[156 151 151 156] Out: 156, 156

[[146 128 129 102 127 124 148]
 [147 129 128 108 126 126 146]
 [141 123 127 121 120 133 140]] Out: 146, 140

[113 100 117 126] Out: 113, 126

[135 143 139 157 144] Out: 135, 144

[108 125 152 122 128 110 105] Out: 108, 105

[127 142 117 135 105] Out: 127, 105

[103 112 105 127] Out: 103, 127

[[111 123 106 104]
 [143 146 109 119]] Out: 111, 119

[103 126 128 106 129 149] Out: 103, 149
---
[[146 144 134 145 135 120]
 [127 127 130 130 131 142]
 [149 142 129 147 135 124]] ans = 147

[[130 151 148 130 152 137 126]
 [140 140 122 132 127 138 148]
 [137 121 139 142 130 135 138]] ans = 130

[[120 144 125 106 125 142 126]
 [115 138 123 113 117 145 119]
 [110 115 110 113 115 138 103]] ans = 115

[[107 152 140 116 119 120 137]
 [130 112 129 111 140 123 112]
 [116 143 125 117 137 112 138]] ans = 137

[[149 118 131 155 130 128 117]
 [152 140 114 128 128 137 125]
 [145 137 127 117 145 148 135]] ans = 145

[[134 113 141 136 153 116]
 [126 132 132 125 122 120]
 [121 129 133 144 105 125]] ans = 144

[[147 140 128 129 133 130 130]
 [157 134 128 132 136 130 134]
 [142 131 128 130 131 128 131]] ans = 131
---
[130 120 128 140 131 153 136] -> 136, 130

[[140 140 124 124]
 [121 135 120 120]
 [136 145 103 146]] -> 124, 136

[120  99 129 148 137 126 144] -> 144, 120

[135 124 106 143 130] -> 130, 135

[[119 134 104 136 106]
 [122 134 125 114 137]] -> 106, 122

[[151 135 123 128]
 [129 136 126 136]] -> 128, 129
---
[[130 122 130 132 115 127 113]
 [138 128 123 127 134 122 103]] -> 127

[[144 143 113 108 127 103 103]
 [ 98 134 145 137 129 158 146]] -> 103

[[134 143 149 139]
 [148 117 125 114]] -> 149

[[104 134 138 136 128 147 140]
 [113 137 144 129 129 154 138]] -> 147

[[141 104 125 129 125 127]
 [139 153 140 129 128 126]] -> 125

[[120 120 132 125 124 128]
 [107 150 137 153  99 106]] -> 124

[[131 139 104 108 124 136 111]
 [125 118 136 134 145 138 132]] -> 136

[[130 122 132 128 131 143]
 [140 138 130 118 129 150]] -> 131
---
[[115 128 131 118 110]
 [122 126 129 137 125]
 [126 129 128 120 153]] -> 120

[[130 120 130 135]
 [150 128 130 122]
 [130 123 149 129]] -> 149

[[144 110 108 146 106 150]
 [108 149 138 139 152 146]
 [116 111 146 105 129 109]] -> 129

[[123 133 114 110 145]
 [119 102 130 102 106]
 [121 121 139 118 139]] -> 118

[[127 124 123 119 126 121]
 [113 141 133 117 128 107]
 [122 139 132 125 130 131]] -> 130

[[135 134 130 133 124 120]
 [139 117 125 139 132 131]
 [102 138 132 133 139 121]] -> 139

[[142 127 117 136 124]
 [125 117 132 126 131]
 [149 105 107 141 119]] -> 141

[[126 138 118 132 130 125 137]
 [107 124 133 124 125 158 135]
 [126 134 117 148 124 113 135]] -> 113

[[133 105 126 157]
 [107 102 141 132]
 [127 138 144 107]] -> 144

[[126 135 136 137 144 120]
 [126 126 133 139 139 113]
 [117 131 152 135 146 122]] -> 146
---
[[110 127 115 141 116 126 120 152 123 126 112 140 125 133 122]
 [114 132 126 119 133 135 126 120 103 120 124 135 136 126 137]
 [121 141 127 123 144 120 139 135 132 112 129 127 134 129 111]
 [105 139 118 144 129 126 139 145 103 132 113 142 137 129 137]
 [126 141 113 141 149 124 116 152 120 113 129 127 118 113 111]
 [105 132 142 122 144 140 137 120 114 111 116 134 137 135 133]
 [126 121 119 119 125 123 116 136 132 132 112 135 118 135 124]
 [120 130 142 127 149 120 129 142 132 111 117 142 130 113 121]
 [118 121 113 144 116 140 130 134 116 131 126 128 118 122 134]] gives 134

[[130 148 112 121 131 119 120 122 135 122 119 132 129 134 138]
 [133 131 123 124 125 127 137 126 130 126 118 137 123 131 128]
 [131 133 144 118 100 132 129 129 124 119 120 138 125 130 119]
 [125 117 146 136 119 135 140 129 118 127 130 128 133 134 125]
 [128 137 111 128 137 121 126 121 135 127 124 136 124 133 137]
 [120 132 137 123 122 130 108 134 127 121 126 131 136 121 116]
 [138 128 119 113 117 140 119 130 131 114 142 129 123 123 134]] gives 134

[[118 118 145 144 132 134 107 123]
 [144 144 111 115 122 118 145 127]
 [135 135 113 111 127 124 150 136]
 [115 115 130 106 138 131 143 140]
 [129 129 141 141 150 119 114 132]
 [140 140 125 157 125 126 115 125]
 [103 103 139 124 130 144 128 137]
 [143 143 116 108 130 114 142 125]
 [133 133 137 136 121 124 106 107]
 [151 151 117 139 119 116 123 116]
 [133 133 141 138 148 116 111 126]
 [142 142 115 122 106 125 132 112]] gives 112

[[121 116 130 122 135 134 124]
 [134 145 141 135  99 130 140]
 [148 130 127 130 129 124 134]
 [139 139 122 133 122 116 123]
 [143 124 133 127 129 133 128]
 [139 125 126 134 125 128 127]
 [124 123 126 122 143 126 133]
 [128 129 137 128 118 140 131]
 [119 136 132 127 125 123 150]
 [151 132 127 134 122 127 128]] gives 128

[[126 145 111 149 123 124 147 117 127 118 117]
 [126 145 111 149 123 124 147 117 127 118 117]
 [126 145 112 149 123 125 147 117 127 118 116]
 [126 145 111 149 123 124 147 117 127 118 117]
 [126 145 112 149 123 124 147 118 127 119 117]
 [126 145 113 149 123 124 147 118 126 119 116]
 [126 145 112 149 123 124 147 117 127 118 117]
 [127 122 142 120 136 136 120 127 127 127 147]
 [127 121 150 114 134 136 114 134 126 134 150]] gives 150

[[129 117 120 129 129 132 112 131 123 136 120 128 127 114 123 129]
 [128 116 125 127 125 137 108 126 129 138 116 132 132 108 115 124]
 [126 146 136 126 125 119 153 124 133 114 142 126 131 153 144 126]
 [126 132 135 126 125 131 133 124 134 124 130 132 132 132 126 124]
 [126 119 126 126 126 132 116 127 128 133 121 132 130 114 120 124]
 [126 135 141 125 123 132 136 120 140 123 130 137 135 132 126 119]
 [126 132 135 126 125 132 133 124 134 124 130 134 132 130 126 123]
 [126 132 135 126 125 131 134 124 134 124 130 132 132 132 127 124]
 [126 132 135 126 125 132 133 124 134 124 130 132 132 132 126 124]
 [126 132 135 126 125 132 133 124 134 124 130 132 132 132 126 124]
 [126 139 135 126 125 125 139 124 134 124 135 132 132 140 136 124]] gives 124

[[116 121 133 140 132 120 117 128 137 136 124 117 122 107 133 141]
 [147 130 109 134 144 116 116 145 134 108 129 147 123 135 129 140]
 [127 138 121 122 138 127 118 135 134 117 130 137 137 138 126 140]
 [146 139 121 110 114 131 145 143 130 113 110 125 129 139 128 138]
 [116 144 126 112 142 128 112 140 134 110 138 138 132 148 126 135]
 [139 135 130 123 113 117 120 127 136 138 139 134 104 139 132 140]
 [138 129 117 134 136 119 124 139 126 118 135 134 103 133 134 141]] gives 141
---
Q:
[[140 128 136 132 129 130 131]
 [133 128 125 122 120 132 128]
 [121 128 150 135 128 116 133]]
A: 128

Q:
[[113 134 131 121 114]
 [126 138 121 128 119]
 [113 125 150 127 129]]
A: 150

Q:
[[122 115 122 117 113]
 [152 140 130 124 117]
 [157 139 134 124 119]]
A: 134

Q:
[[106 125 141 134]
 [146 132 117 154]
 [146 107 131 126]]
A: 107

Q:
[[131 139 125 141]
 [131 141 122 134]
 [154 129 138 129]]
A: 129

Q:
[[138 106 105 132]
 [141 100 110 137]
 [139 106 104 133]]
A: 106
---
[[123, 132, 125, 122],
 [121, 125, 109, 155]] ⇒ 155

[[157, 123, 130, 117, 150, 152, 148],
 [140, 128, 138, 132, 140, 128, 130],
 [121, 135, 140, 132, 121, 126, 129]] ⇒ 157

[153, 155, 133, 139, 128] ⇒ 155

[[127, 152, 136, 130, 106, 132, 133],
 [101, 124, 126, 134, 126, 137, 130],
 [112, 126, 119, 135, 109, 138, 132]] ⇒ 152

[108, 118, 123, 108, 146, 109, 102] ⇒ 146

[[147, 130, 134, 139, 132, 141],
 [156, 149, 127, 134, 110, 134]] ⇒ 156

[150, 121, 124, 132, 146] ⇒ 150
---
[145 122 153 108]
153

[[129 131 129 133 129]
 [107 116 113 114 138]
 [121 125 122 124 132]]
122

[107 124 104 142 135 124 138]
104

[121 143 123 117 104 132]
123

[[126 131 103 131]
 [127 131  99 129]]
99

[[129 124 135 125 135 139]
 [156 139 121 114 116 144]]
121

[119 127 149 124 123 124 124]
149

[[151 116 133 136 135 121]
 [151 117 128 130 141 121]
 [151 122 133 139 142 121]]
133
